One turn sends every row of this set to another row. A few are shown first. Where does it send the rows asked after them?
Q47: 0.58  -2.32  -2.39  0.37  -2.40  3.13  -1.27  -2.64  -0.68  0.15  -0.03  -0.55  0.64  -0.55  2.33  3.26  4.75  4.25  -2.05  -0.72  -0.96  -0.87  1.00  2.36  -0.69
Q513: 1.58  -2.02  0.44  0.05  2.73  -1.06  1.43  1.17  -1.86  -0.01  0.81  5.04  -1.21  3.29  3.99  1.47  2.24  0.75  -1.15  -4.42  2.11  1.94  -0.81  0.41  -0.50
Q838: 0.24  1.91  0.40  -3.12  2.65  1.61  0.26  -1.22  0.46  1.17  -3.72  4.32  -1.08  0.85  -0.52  -1.17  4.20  -2.74  -0.09  1.23  -1.18  -2.31  -3.86  -0.99  0.73
Q370: 3.61  0.15  0.49  -2.01  1.18  1.40  -1.50  -3.86  -1.93  1.67  1.02  3.75  -1.02  -1.39  0.54  4.02  0.64  -0.25  -0.26  0.70  -0.30  -1.73  -2.44  2.35  0.77
Q400: 1.93  -1.12  2.09  0.59  0.48  0.87  -2.81  1.21  -3.65  1.95  -1.16  -1.79  -0.50  2.08  -0.28  -2.81  1.23  0.43  1.24  2.60  0.02  0.19  -3.34  -0.03  -0.20
Q162: 0.42  0.66  -0.97  -1.05  0.41  -0.10  -1.02  -3.11  -0.15  -1.07  -3.71  0.63  -1.56  3.34  1.13  1.16  3.28  -2.35  0.01  3.46  0.79  -2.47  -2.67  -3.59  0.47
Q93: 0.12  0.15  2.99  -0.07  2.06  -1.95  0.21  -0.44  0.01  -0.95  -0.09  2.35  -4.16  1.02  1.55  -0.12  -1.14  0.24  -2.52  -3.14  1.07  1.41  -0.31  -0.28  4.20
Q175: 3.27  -2.12  -1.95  1.11  -0.04  -0.99  0.12  -2.66  -2.77  -0.67  1.21  2.58  -1.07  1.89  3.24  4.78  1.08  0.42  0.12  0.75  2.00  0.24  -1.18  -0.42  -1.41
Q460: 0.92  -2.96  0.28  1.30  -0.58  3.73  0.33  -0.50  0.78  1.01  0.13  0.37  -0.80  0.98  3.49  2.01  4.77  3.27  -1.29  -2.01  -1.62  3.21  1.55  2.52  -1.91
Q329: 1.69  -1.23  -0.18  0.09  0.73  0.87  -2.63  1.07  -5.33  1.08  -1.20  -1.77  0.69  1.96  -0.25  -3.36  1.13  -0.89  0.51  -0.73  0.83  -0.93  -2.61  1.07  -1.50
Q343: -0.98  1.85  -1.27  -5.12  -0.55  1.39  0.67  -0.09  2.03  2.21  1.73  -2.23  -1.32  0.68  3.39  4.02  0.90  -1.80  -2.51  1.31  1.79  0.10  -1.47  3.91  -0.17
Q397: 1.24  2.09  2.08  -2.13  0.10  -1.25  -1.38  -1.85  -0.25  -1.36  1.23  3.31  -2.17  -1.76  0.41  -0.20  -0.31  3.23  -0.96  -1.43  1.68  -3.12  -3.27  1.40  2.60
Q757: -2.26  2.19  -1.13  -0.29  1.16  2.40  4.91  2.28  1.25  -1.40  -0.19  1.70  -0.24  -0.72  4.10  -1.66  -0.26  0.42  -2.76  -1.77  -1.59  -3.50  1.85  0.71  -1.86
Q937: 1.08  2.11  0.32  -2.70  1.04  4.15  -0.16  0.61  1.28  1.99  -0.03  -0.19  1.54  3.59  5.42  1.88  0.62  -0.62  -1.33  0.82  -0.56  -3.03  2.43  1.34  -3.67
Q422: -1.47  -3.38  1.11  2.67  0.18  0.70  1.03  1.23  -4.49  0.35  -1.12  -0.55  -0.44  0.23  0.01  -2.88  2.65  0.70  -1.04  0.16  -1.08  -1.79  -4.19  0.05  1.43
Q107: 0.78  0.93  -2.53  -1.65  -1.26  2.86  -2.74  -2.32  -0.74  0.68  -1.12  -0.73  -0.08  -2.28  -0.51  1.25  2.45  2.71  -3.00  -1.19  -1.68  -0.57  2.62  2.95  2.25
Q483: -0.96  1.67  -0.18  -0.53  0.83  -0.62  1.70  -0.72  0.94  -3.51  -3.02  2.39  -2.66  0.58  0.97  -3.15  2.86  -0.62  0.46  0.05  1.06  -2.70  -3.96  -3.23  -0.56
Q568: 1.05  -0.28  0.27  1.18  -0.48  1.68  -0.23  1.06  1.58  -0.91  -0.59  -0.84  -2.59  0.40  2.15  -1.51  1.90  4.13  -0.72  -2.30  -0.72  4.40  3.00  0.91  -0.78
Q101: -1.12  0.69  -2.76  -3.14  -1.26  0.73  2.76  0.20  1.57  -0.14  2.37  -2.26  -1.88  0.23  4.58  3.26  0.74  -1.48  -1.68  0.38  2.42  0.40  -2.09  3.37  -2.59
Q345: -1.96  0.94  -2.67  -3.11  0.31  0.80  4.78  2.44  1.83  0.74  1.69  0.18  -2.21  -0.57  3.91  2.04  1.26  -1.59  -2.03  -0.76  1.09  2.05  -1.60  3.61  -1.81
Q924: 0.21  -2.24  2.98  1.27  0.66  1.54  -0.31  1.82  -2.78  2.38  -1.01  0.37  -0.42  1.10  -0.01  -2.90  3.02  1.64  0.40  2.21  -1.60  -0.53  -4.77  0.44  1.17
Q150: -0.62  -0.43  1.56  -0.38  2.45  1.10  1.26  -2.00  0.88  -1.15  -3.75  1.38  -3.51  2.52  1.72  -0.96  2.58  -5.28  -0.74  -1.39  -0.47  0.11  -2.08  -2.08  -0.79
Q38: -0.60  1.27  -0.92  0.18  0.79  2.89  2.36  0.22  0.64  -1.03  -0.58  -1.56  -0.62  2.06  5.45  0.71  -1.50  -2.41  -2.23  -1.14  -0.55  -2.10  3.56  0.55  -3.69
Q826: -2.45  2.26  -2.54  -3.39  -0.13  -0.80  4.04  2.44  2.56  0.71  1.05  -0.68  -2.86  -0.46  2.93  1.63  0.37  -0.02  -2.49  1.46  1.05  2.19  -1.01  2.09  1.60
Q242: -0.36  -3.08  -0.18  1.60  0.95  1.18  -0.15  0.48  -5.69  0.78  -1.78  -1.45  0.09  0.73  -0.27  -2.57  1.50  -2.08  -1.47  -1.56  -0.51  -1.42  -2.51  1.03  0.29
Q472: -0.25  3.27  -0.06  -2.00  -0.41  2.40  0.43  0.85  2.00  1.19  -0.17  0.27  0.95  2.09  4.19  1.62  0.71  2.79  -1.42  4.71  -1.12  -4.22  1.52  -0.34  -0.49
Q829: 1.03  2.18  -1.22  -2.03  -0.24  1.95  -1.96  0.72  0.43  -0.29  -0.90  0.30  -0.81  -1.95  -0.31  -2.48  1.58  4.46  -1.62  -3.18  -0.64  1.55  2.51  2.53  0.93
Q957: 0.31  -0.23  0.05  -2.02  1.59  1.36  0.04  -1.02  -0.10  -1.05  -2.46  2.73  -0.03  4.04  2.80  -0.29  5.48  -2.14  0.22  -1.53  1.87  -2.87  -3.92  -1.46  -3.27
Q14: -1.95  2.94  -1.64  -5.68  -0.77  -0.03  1.53  2.18  2.46  1.45  1.65  -0.68  -1.25  0.14  2.88  1.97  1.40  1.19  -2.44  1.50  2.36  -0.39  -2.05  2.97  1.29
Q950: -2.05  2.97  0.17  -0.94  1.17  2.67  3.37  1.68  2.15  1.56  -0.95  1.90  -0.55  -0.70  2.81  0.42  0.12  1.00  -2.94  2.56  -3.51  -2.90  1.87  0.34  1.80

Q950 turns into -> Q38
Q829 turns into -> Q460
Q483 turns into -> Q957
Now these:
Q400 turns into -> Q422
Q397 turns into -> Q513
Q343 turns into -> Q826

